The rows below fall into families. The same turns and mirrors carry the whole set onto itself and the rows of a family onto each other. For each named row, which other rows are in its family? Write them in the order they are listed.
These 32 rows form 4 families of 8 rows each.
k936: [-20  17  -8 -16  -7 -16 -12  -2   4   4   4  10   4 -17  13 -10  -6   1
   2  -5   5  -1   2  -8  -2   4   0  -6  -4   4   6  13 -13  11  13 -21
  22  -6  -3   6 -14  23  -6]
k485: [-22   9 -12 -17  -5 -14 -15  -2  -6   2   5   8   3 -13   7  -6  -9  -3
   9 -10   3 -12   7  -4   3   4   2   2  -4   2  13  19 -12   6   7 -20
  19 -14  -1   1  -4  24  -7]
k429: [-19  11 -16   0   7  -3   2   1  13   9   4 -10 -13  -6   3 -18   0   7
  -2 -11   4   4  -7  10  -7  -4 -12   1  -3  12   7   3 -10  -5   2  10
  18   6   0  -3   4 -11  10]
k178: [-15  11 -14 -14  -2 -10  -6  -5   4   4   4  11  11 -27   9 -20   7   0
   2   1  -1  -6   7  -7  -6   7   1   0   2   5  -2   7 -11   0   7 -16
  14  -5  -9   6 -15  23  -4]
k155: [-11   8  -8   3   6   1  -2   1   7  17  -2 -10 -15  -8   2 -19  -2   2
   5 -10  -7   1   2  12  -3  -6 -13   3   9  15   0   3  -8  -9   4   6
   8  -1 -11   3   8 -10  15]
k25: [-13   1 -16 -18   0  -7  -9  -5  -3   2   7  11  11 -24   6 -16   2  -1
   8  -5  -5 -13  13  -3   0   6   2   7   1   5   7  13 -13  -4   1 -11
  13 -12  -7   3  -2  25  -5]
k358: [-23  17 -12 -11  -5 -11  -9   0   2   3   3   9   5 -18  12 -14   6  -5
  -1  -3  -1  -9   3  -5  -3   7   0   1   1   3   3   8  -8   7  12 -22
  20  -5  -8   2 -13  22  -8]
k584: [-12  20 -15  -4  -1  -1  -7  -3   5  11   0 -13 -16  -3   0  -9 -20   6
   4 -10  11   3  -8   7   1 -11  -2  -1  -4  10   6  19 -15 -13   6   3
  10   5   7   6   1  -9   5]
k828: [-14  17 -10   4   8  -4 -10   1   2  17   0 -18 -11  -9  -1  -7 -15   0
  11 -11   6   8   0   9   8 -11  -8  -4  -9   9   3  14  -8  -7  16   6
  11  -8   2   7  -1 -12   8]
k325: [-13   3 -12 -21  -2 -10 -14  -6  -3   4   8  11  10 -19   6 -12 -10   3
  14  -5   1  -8  12  -8   3   4   1  -1  -5   4  11  20 -17   1   1 -14
  13 -13  -2   7  -5  25  -4]
k324: [-22  10  -7  -7 -12 -21 -14  -1   5   0   8   1   9 -15  12  -7 -19  -7
  11  -3  -2  -6   0  -4  -5   3   0  -9  -3   7  11  12 -14   6   4 -20
  28 -11   2   0  -4  17  -3]
k876: [-11  12 -13   5  12   6  -6   0   5  19   4 -11  -7 -15   7 -16  -2  -4
   7 -11  -6   4   6   9   6  -8 -12  -1  -7  13   1   3  -4 -12  13   8
   6  -1  -5   2   5 -14   9]
k768: [-17  20 -17  -1  -1   3  -6   2   5   9   0 -10 -19  -3   8  -9 -10  -1
  -3 -15   2  -3  -8  12  -1  -6  -7   3  -1  12   8  10  -7 -11   6   0
  12  10   3  -4   7 -12   2]
k736: [-11  16 -18  -2   5  15  -3  -5   7  14   5  -8 -12  -7   5 -20   0  -1
   1  -9  -5  -6  -1  10   2  -6 -10   1   0  15   4   8 -10 -17   3  -1
   1  12  -3  -1   5 -12   4]
k843: [-19  15  -7   5   0  -7  -4   5   4  15  -5 -13 -20  -2   0 -11  -7  -1
   4 -13  -1   0  -3  14  -2  -8 -11   3   9  11   2   8  -6  -3   9   2
  13  -3  -8   1   6 -11  13]
k630: [-21   7 -17 -14  -3 -10 -11   0  -5   1   4   8   5 -19   7 -10   4  -6
   3  -7  -3 -18   9   0   1   5   2   9   1   2   7  13  -8   1   6 -18
  18 -12  -5  -2  -2  24  -9]
k92: [-17  10 -12  -4  12   7   1  -4  14  12   8  -8 -10  -4   2 -24   0   5
   6  -7   1   4  -1   7   0  -4 -16  -8  -5  15   9   4 -16  -3   1   6
   9   7  -4   1   0 -11  14]
k118: [ -2   4 -11 -14  -6  -7 -14  -4   4   6   5  10  15 -28   8 -11 -11  -2
  13   1   0  -7  11  -2  -5   5   1   2   1   7   7  12  -8 -14   0 -15
  27 -11   0   8  -9  14  -6]
k860: [ -6  14 -16  -5   4  10  -5  -9   7  15   4 -12 -10  -8  -3 -17 -10   7
  11  -4   5   0  -1   5   4  -9  -4  -4  -1  14   2  19 -19 -17   2   2
  -2   7   0   9  -1 -10   8]
k637: [-20  14 -10  -2  10   3   0  -6  10  13   6 -15 -12   1  -8 -20  -5   7
  12  -4  10   2  -6   6   3  -7 -11  -9  -4  13   7  15 -19   0   5   3
   7   3  -2   6  -6  -8  13]
k540: [-14   3  -9  -8  -8 -15 -12  -7   6   2   9   1  17 -22   5 -14 -16  -2
  17   5  -1  -4   4  -9  -5   4   3  -9  -1   7   4  14 -21  -3  -1 -13
  19 -13  -1   8  -8  19  -1]
k251: [-17  14  -8 -11  -7  -3 -16   0   0   8   3   6  10 -17   9  -8  -7 -15
  12  -2   0 -16   7   3   3   4  -4  -1   2   5  14  14  -3  -2   9 -31
  25 -11  -2   1 -12  14 -10]
k260: [ -7  13 -10   2  12   5  -8  -4   5  20   4 -14  -5 -13   0 -14 -10   0
  14  -6   1   8   6   6   9 -10 -10  -7  -8  12   2  11 -11 -11  14   7
   3  -4  -3  10  -1 -13  12]
k908: [-27  10 -10  -3  -9 -10 -10   0   6   1   9   2  10 -17  14 -12  -2 -15
   7  -2 -11 -14   2  -1  -4   7  -3  -4   2   9   9   5  -8   4   5 -23
  23  -9  -5  -5  -3  17  -6]
k926: [-12   9 -15  -8  -5  -4 -11  -2   0   6   2   5  14 -24   4 -13   0 -11
  11   2  -1 -17   7   3  -2   4   1   5   5   6   5  11  -4 -13   5 -22
  23 -13  -5   4 -12  15  -9]
k158: [-23  16 -15   3   5  -6   1   0   9   9   2 -17 -14  -1  -8 -14  -6   6
   5  -7  13   2 -12  10  -3  -7  -7  -1  -3   9   5  12 -14  -4   6   8
  16   0   1   1  -4  -9   9]
k114: [ -8   9  -6 -17  -7  -6 -18  -3   4   6   5  10  11 -17  12  -9 -17  -6
  14  -5   1  -6  10  -3   1   4  -4  -5  -3   6  17  15  -8  -4   5 -23
  27 -10   1   5  -8  13  -5]
k848: [-18   3 -13  -5  -5  -7  -7  -7   6   2  10   2  17 -24   7 -19   1  -9
  13   7 -11 -15   7  -4  -6   5  -1  -5   4  10   2   6 -15  -4   0 -17
  14  -9  -8   2  -8  18  -3]
k341: [-14  14  -3   0   2  -6  -6   0   5  17  -3 -14 -18   2  -3 -10 -16   4
  12 -10   4   6  -1   8   3 -10 -10  -5   5  12   3  15 -13  -1   9   2
   9  -5  -6   8   2  -9  16]
k276: [-16  18 -14   6   8  -3  -8   5   3  16   0 -15 -12 -12   6  -8  -7  -5
   3 -15   0   4   0  12   5  -9  -9   2  -6  10   2   6  -1  -8  17   7
  14  -3  -1   0   5 -14   7]
k684: [-11  11 -10 -18  -4 -15 -11  -7   5   6   5  11  10 -23   9 -16  -5   6
   6   1   4   1   7 -11  -3   4   2  -5  -2   5   2  13 -16   3   7 -16
  16  -5  -4  11 -16  23  -3]
k2: [ -7   8  -4  -2   6   2  -5  -3   8  19  -1 -11 -13  -5  -1 -18 -11   7
  12  -8  -4   7   6   7   2  -9 -11  -5   6  15   1  11 -15  -7   3   6
   3  -2 -10  10   3 -10  18]

The rest of the family of k251: k429, k92, k118, k637, k926, k158, k114
The rest of the family of k630: k485, k155, k25, k325, k843, k341, k2
The rest of the family of k736: k584, k324, k768, k860, k540, k908, k848

The rows below fall into families. The same turns and mirrors carry the whole set onto itself and the rows of a family onto each other. For each named row, which other rows are in its family? Write them in the order they are listed.
These 32 rows form 8 families of 4 rows each.
k248: [-12   5 -10   4 -10  10  11  12   4  -1  -8  -6   2   4 -10   2  -3   8
   4  10 -10  -9  -5   0   0  -4   5   3   2  -4  15   0  -2   7 -14   7
  -1   4   4  -1   7  -9  -7   2]
k678: [  3  -9   4   0  13   0  -2   7   4   3  13   4   0   8   6   5   4   9
 -11  -8   7   4   1   1   6  20   4   2  -3  16   4  -7   6   3  -6   5
   5 -11  -5  -6   0  -6   1  -6]
k645: [ 10  -8   0  -4  12   0  -1  12   2   1  16   6   3   9   4   4   2  10
  -9  -5   7   7   2   3   7  19   6  -1  -6  11   6  -7   0   2 -10   4
   4 -11  -1   1  -5  -6   1  -5]
k734: [  8  15  -6   7   0  -2  -6  -4  -2 -11 -11  -6  -9  -8  -4   5   9  -8
   4  -4  -3   1   5   2 -10   8  -6   1   3   0  -8  10  -5 -16   4   0
  -2   4  -8  -9  -1  -2  -4  -3]
k264: [-10   1  -7  10  -9  16  13  13   3  -4  -5  -6   0   7 -11  -1  -5   8
   6   7  -8  -8  -4  -3  -1  -5  -2   3  -2  -1  14   4   2   4  -8   7
   4  -2  11  -3   9  -9 -14   4]
k510: [ -8   0 -12   6  -9  11  11  17   0  -5  -7 -14   3   9  -7   1  -2   8
   5   8  -9 -10  -8  -2   1  -6   5  -1  -2  -5  14  -2  -1   8  -8   7
   6  -3   4  -1   5  -6 -10   3]
k867: [ 11 -12   3  -3   9  -4  -6   7   9  -2  11   4   1   9   3   5   1  13
 -11  -3   9   3   3   4   7  16   9   2  -6  14   6  -6   8   1 -12   0
   7 -10   2  -3  -7  -2   0  -8]
k386: [  7  -9   8  -3  14  -3  -6  12  -1   1  13   0   3   9   3   5   5   7
  -6 -10   7   5   5   4   8  19   9   4  -5  13   6  -4   6   5  -8   4
   7  -4  -1   1  -5  -8  -3  -6]
k206: [ -3  -3   9  13  -3  -2  -3 -17   0   2   3   9  12   7  -1 -12   4  -4
  17  11   3  -8   5  -5   0  -1  -4   9  -1  -5   5  -3  -4  -4  -5  -5
   1 -12   6   1  -6  19  10  -4]
k219: [ -3  -4   8  12  -2  -2  -2 -16   0  -3   0  11   6  11   0 -16   5  -5
  17   9   4  -9  10  -5   1  -2  -5   8  -3  -1   2   0  -3   2  -4  -6
   0 -14  10   3  -4  18   9  -4]
k853: [-10   7  -9   7 -10  17  11  14  -1 -11  -7  -5   1   4 -10  -6  -3  10
   4   5  -4 -10  -3  -1   2  -5   4  -1  -6  -5   9   1   2   8 -11   7
   7  -2   5  -2   7 -11 -12   1]
k204: [  5  -8  10  -8  10  -3  -2  13   0   0  13   3   2   9   3   0   2   7
  -5  -4   7   5   1   4   7  21   7   8  -4  11  10  -2   9  -1  -8   3
   2 -11  -3  -1  -4  -8  -2  -1]
k814: [  5 -10   4  -6  12  -5  -3  12   3   1  15   6  -3   6   3   5   4   4
  -8  -6  10   2   2   6   5  19   4   3  -8  12   8  -5   5   3  -4   6
   3  -8  -5  -1  -3  -5  -1 -10]
k50: [  7  14  -5   5   0  -9  -9  -2   1  -7  -4  -7 -16  -8  -3   5  10 -12
   4  -6  -5   1   8   1 -12   2  -6   1   3   0 -11   7  -2 -14   1   1
  -5   7  -6  -9  -2   0  -3   2]
k97: [ 14   8  -6   6  -2  -4  -7  -3   5 -11 -10  -7  -9 -11  -6   3   7 -13
   3  -1 -10   4   5   2  -5   4  -3   1   1  -3 -10   8  -5 -11   1  -3
  -8   5  -9  -8  -2   0  -6   4]
k478: [  8  10  -8   5   0  -6 -11  -3   0 -15  -9  -7 -10 -11  -1   4  10 -11
   0  -4  -4   4   6   2  -7   2  -4  -6   4   1 -10   3  -6 -11   6  -3
 -11   1  -5  -5  -3   2  -4  -2]
k790: [ -2   0   7  10  -4  -2  -2 -19  -2   3   4   7   8  12  -2 -12   1  -7
  14  11   7  -9   9  -6  -3  -3  -2   7  -4  -4   4  -2  -1  -2  -3  -2
  -2 -13   4   2  -4  18  12 -10]
k531: [  9   9  -6   6  -6  -4  -7  -8   2  -7 -11  -9 -12  -5  -1   8  13 -12
   1  -2  -5   0   4  -2 -11   4  -3   3   7   2  -7   9  -3 -13   3  -1
  -5   3  -9 -11   3   1  -3   4]
k302: [ -2  -6   9  16  -4  -1   1 -17  -2   1   8   6   8  10   1 -13   5  -6
  12   8   3  -9   3  -2   1  -3  -7   6   0  -2   1  -4  -3   2  -3  -7
  -5 -12   4   5 -12  16   9  -3]
k369: [  6  11  -6   5  -5  -4 -13  -3   2 -11 -11  -8 -13  -5  -1   1   8 -13
   0   0  -8   0   7   1 -11   4  -2  -3  -1   3 -12   6  -4 -13   9  -1
  -6  -1  -4  -2  -1   1  -2  -2]
k86: [-11   4  -8   8  -9  15   7  15  -1  -2  -8  -6   1   3  -5   2  -6   5
   4   8  -6 -10  -5 -10   2  -5   3   2  -4  -2  10   6   2   7 -12   9
   3   7   8   0   7  -5 -14  -2]
k802: [ -1  -6   7  10   2  -4   0 -17   0  -1   3   5  13  11   2  -9   2  -4
  14  12   3  -6   6  -6  -5  -3  -5  10  -5   5   2  -6  -6   0  -3  -6
   2 -12   8   5  -7  21  10  -4]
k481: [ -8   2  -8   6 -10  13  11  12   3   2 -10  -7   0   5 -10  -2  -7   5
   3  10  -9  -8  -6  -3   0  -5   2   3  -1  -2  14   0   3   8  -9   3
   4   2  14  -1   7 -10 -14  -1]
k61: [ -2   0  10   8   1  -5   3 -17   1  -5   1   5  12  10   0 -14   5  -6
  13   5   1  -8   9  -7  -2  -6   0   9  -5  -3   7   0  -5   0  -2  -4
  -4  -9   7   2 -10  22  13 -10]
k649: [ -4  -3   8  13  -6  -4   0 -14   2   1   5   4  10   7  -2 -11   3  -7
  14   7   1 -10   5  -2   4  -1  -3  11  -5   0   8  -3   0   1  -5  -8
  -3 -16   5   3 -11  20  12  -1]
k335: [  4 -12   8  -6  14  -2  -4   8   6   2  17   3  -4   8  -1   6   4   7
  -9  -4  11   3   4   6   2  14   2  -1  -3  11   4  -3   9   3  -7   6
   3 -12   2  -2  -2  -6  -1  -8]
k217: [  5 -14   4  -4  12  -3  -1   5   5   6  13   4   0   9   6   6   4  10
 -13  -5   4   0   5   1   4  15   4   7  -3  11   6  -2  10   0  -9   9
   4 -11   2  -4  -2  -4  -2  -4]
k162: [-10   4  -8   6 -12  14  12  13   0  -3  -7  -6   2   1 -12  -1  -7   4
   5   8  -8 -13  -6  -3  -1  -2   6  -1  -2  -7  12  -1   5   4 -11   6
   3  -1   9   1   8 -13  -8   4]
k589: [  7  11  -7   9   1  -3  -8  -4  -1 -15  -7  -9 -14  -7  -5   3   9 -11
   2  -6  -6   7   6  -1 -11   6  -4  -3   3   1  -6   6  -5 -14   3  -2
  -3   3  -7  -6  -5  -2  -3   0]
k709: [  0   0  10  17   2  -3   0 -12  -1  -5   6   6  10   9  -1 -16   2  -9
  15   8   8  -8  10  -4  -4  -2  -2   4  -7  -6   2   0   0   3  -3  -4
  -1 -16   5   4  -7  17  10  -5]
k715: [ -9   1  -9   5 -10  14   8  13   5  -2 -10 -10  -1   6  -4  -3  -8   3
   4  11  -8 -12  -6  -7   4  -4   2   2  -3  -5  12   0  -3   2 -13   8
   4   3   9   4  10  -6 -12   2]
k745: [  7  11  -9   7  -2  -7  -9  -4   4 -16  -6  -6 -14  -7  -6   6   6 -14
   9  -3  -2   4   8   3  -9   3   1   0   0   4 -10   9  -8 -12   3  -5
  -6   7  -5  -5  -5   0  -8   0]

The rest of the family of k335: k734, k264, k790
The rest of the family of k386: k478, k649, k715
The rest of the family of k204: k302, k369, k86
The rest of the family of k248: k645, k802, k745
The rest of the family of k206: k814, k481, k589
The rest of the family of k531: k853, k217, k709

